[[ 57  13  53]
 [ 25  25  10]
 [ 41  11  34]
 [-40  10 -45]
 [-27   3 -42]]
->
[[57 13]
 [25 25]]

[[ 25  24  35]
 [ 31  31  51]
 [ 19   2 -32]]
->
[[25 24]
 [31 31]]

[[ 56 -37]
 [-33 -27]
 [-18  18]]
->
[[ 56 -37]
 [-33 -27]]

[[-34 -27]
 [-66 -56]
 [ 31  61]]
->
[[-34 -27]
 [-66 -56]]

[[ 54  -7 -12 -14]
 [-16   2 -23   4]]
->
[[ 54  -7]
 [-16   2]]

[[ 18   4  -3  -5  57]
 [ 17 -42  -9 -30 -23]
 [ 28 -27  13 -42 -23]
 [ 27 -30  36 -44 -33]]
->
[[ 18   4]
 [ 17 -42]]

[[-25 -11  50  29 -42]
 [-36  -9  54   8 -45]
 [-40 -45 -18 -58 -57]]
->
[[-25 -11]
 [-36  -9]]
---
[[ 32  33  17   3 -38 -15  11 -52 -51 -35 -46 -34 -37 -50]
 [-40 -40 -23 -42 -22  11  41  48 -44  12 -11 -30 -32  -1]]
->
[[-40 -40 -23 -42 -22  11  41  48 -44  12 -11 -30 -32  -1]
 [ 32  33  17   3 -38 -15  11 -52 -51 -35 -46 -34 -37 -50]]

[[ -7 -21  -5  11  10  14 -36  21  -2  -2  38  17  30]
 [ 18 -49  -2  -4  -2 -18   2 -40 -10  -5 -24  -3  -2]
 [ 12   7   5 -49  -2 -17  29  16  18   6 -20  16 -17]
 [  0  28  -2 -50   0 -13  14   3  33   7  -3  16  16]]
->
[[  0  28  -2 -50   0 -13  14   3  33   7  -3  16  16]
 [ -7 -21  -5  11  10  14 -36  21  -2  -2  38  17  30]
 [ 18 -49  -2  -4  -2 -18   2 -40 -10  -5 -24  -3  -2]
 [ 12   7   5 -49  -2 -17  29  16  18   6 -20  16 -17]]

[[ 44  51  -7 -10 -40  20  30  11  33  10  -4  20  29 -31  13]
 [-54   5   7  19  -3 -57  40  58 -41  45 -47   5   5  48  23]
 [ 37  37  55 -57 -30 -12 -28  56   5 -46 -17   7 -23 -38 -44]
 [ 25  -4 -43 -27  33 -55  41  28  34  43 -25 -25 -32 -49   6]
 [-55  53  50 -59  17 -11  45  56 -23 -18 -18 -22  14 -23  34]
 [ 54 -15 -32  22  12  33  36 -24  59  35 -29 -45  25  53  -6]]
->
[[ 54 -15 -32  22  12  33  36 -24  59  35 -29 -45  25  53  -6]
 [ 44  51  -7 -10 -40  20  30  11  33  10  -4  20  29 -31  13]
 [-54   5   7  19  -3 -57  40  58 -41  45 -47   5   5  48  23]
 [ 37  37  55 -57 -30 -12 -28  56   5 -46 -17   7 -23 -38 -44]
 [ 25  -4 -43 -27  33 -55  41  28  34  43 -25 -25 -32 -49   6]
 [-55  53  50 -59  17 -11  45  56 -23 -18 -18 -22  14 -23  34]]

[[ 40 -38 -27 -51  62  49 -42  35  65 -50  51  39]
 [-27 -57 -56 -23 -14  12 -49 -11   5 -53  40   7]
 [-28  51  20  30  50 -16  19 -18  34  62  26   8]
 [  9  -4  -4  36 -61 -18  40 -27 -64  -4 -53 -27]
 [ -6 -42   6  -9 -27 -11 -10 -69 -30   2 -49 -63]]
->
[[ -6 -42   6  -9 -27 -11 -10 -69 -30   2 -49 -63]
 [ 40 -38 -27 -51  62  49 -42  35  65 -50  51  39]
 [-27 -57 -56 -23 -14  12 -49 -11   5 -53  40   7]
 [-28  51  20  30  50 -16  19 -18  34  62  26   8]
 [  9  -4  -4  36 -61 -18  40 -27 -64  -4 -53 -27]]

[[ 27 -29 -44 -41  24  18  38]
 [ -3  41  58 -16 -24 -57 -51]
 [ 41 -27 -46 -32  53   1  33]
 [ 58 -17  20 -11  54 -31 -28]
 [ 46 -38 -44 -56  33  -8  40]
 [-10  43  64   5 -31 -51 -46]
 [ 41 -19  14 -26  26 -53 -46]
 [ 37  24  18 -51 -15 -62  -4]
 [ 44  26  53 -25  47 -60 -47]
 [ 12 -30 -19  -4  28 -23  15]
 [ -8  17  53 -13 -26 -42 -44]
 [ 57  -5  43 -45  42 -44 -34]]
->
[[ 57  -5  43 -45  42 -44 -34]
 [ 27 -29 -44 -41  24  18  38]
 [ -3  41  58 -16 -24 -57 -51]
 [ 41 -27 -46 -32  53   1  33]
 [ 58 -17  20 -11  54 -31 -28]
 [ 46 -38 -44 -56  33  -8  40]
 [-10  43  64   5 -31 -51 -46]
 [ 41 -19  14 -26  26 -53 -46]
 [ 37  24  18 -51 -15 -62  -4]
 [ 44  26  53 -25  47 -60 -47]
 [ 12 -30 -19  -4  28 -23  15]
 [ -8  17  53 -13 -26 -42 -44]]

[[-46 -47]
 [ 49 -50]
 [ 47  41]
 [-32  52]]
->
[[-32  52]
 [-46 -47]
 [ 49 -50]
 [ 47  41]]

[[-34   1  -9 -33 -30  13 -35 -20 -49   5  25   5 -34 -46]
 [-35 -12  -8 -43 -43 -31 -26 -25 -51   1  16  10 -15 -45]
 [ 39  14  23 -53 -21  38  22  52   1  43  23  -3   8 -11]
 [ 44 -41  -9   9  21  -3 -16  -1   6  13   1  19   3  -3]
 [ 41  27  37 -40 -35 -25   7  10 -11 -36  42 -22 -23 -21]]
->
[[ 41  27  37 -40 -35 -25   7  10 -11 -36  42 -22 -23 -21]
 [-34   1  -9 -33 -30  13 -35 -20 -49   5  25   5 -34 -46]
 [-35 -12  -8 -43 -43 -31 -26 -25 -51   1  16  10 -15 -45]
 [ 39  14  23 -53 -21  38  22  52   1  43  23  -3   8 -11]
 [ 44 -41  -9   9  21  -3 -16  -1   6  13   1  19   3  -3]]

[[ 16  42  38  12  37  31   6]
 [-22 -34 -34 -12 -32 -20 -15]
 [ -6 -10 -10  -5  -9 -10  -3]
 [ -7 -36 -26  -3 -20 -13 -12]
 [ 24  55  53  19  52  39   8]
 [  5   7   6   5   4   9   3]
 [  3  -1   0   5   1   4   2]
 [ 21  40  33  13  27  22  21]
 [  1 -20 -14  -2  -9 -12   0]
 [  4  21  11   0   8   6  17]
 [  9  18  24  10  26  26 -12]]
->
[[  9  18  24  10  26  26 -12]
 [ 16  42  38  12  37  31   6]
 [-22 -34 -34 -12 -32 -20 -15]
 [ -6 -10 -10  -5  -9 -10  -3]
 [ -7 -36 -26  -3 -20 -13 -12]
 [ 24  55  53  19  52  39   8]
 [  5   7   6   5   4   9   3]
 [  3  -1   0   5   1   4   2]
 [ 21  40  33  13  27  22  21]
 [  1 -20 -14  -2  -9 -12   0]
 [  4  21  11   0   8   6  17]]

[[-35 -19 -11  15 -10  10   8 -20  29 -22]
 [-14  19   3 -17  13 -31 -58 -30 -14 -49]
 [-26   2  12  16 -28 -16 -12 -20  29 -26]
 [ 32  22 -20 -30  34  25 -10  15 -46  18]
 [-24 -26   3  41 -43  27  59  21  45  17]]
->
[[-24 -26   3  41 -43  27  59  21  45  17]
 [-35 -19 -11  15 -10  10   8 -20  29 -22]
 [-14  19   3 -17  13 -31 -58 -30 -14 -49]
 [-26   2  12  16 -28 -16 -12 -20  29 -26]
 [ 32  22 -20 -30  34  25 -10  15 -46  18]]
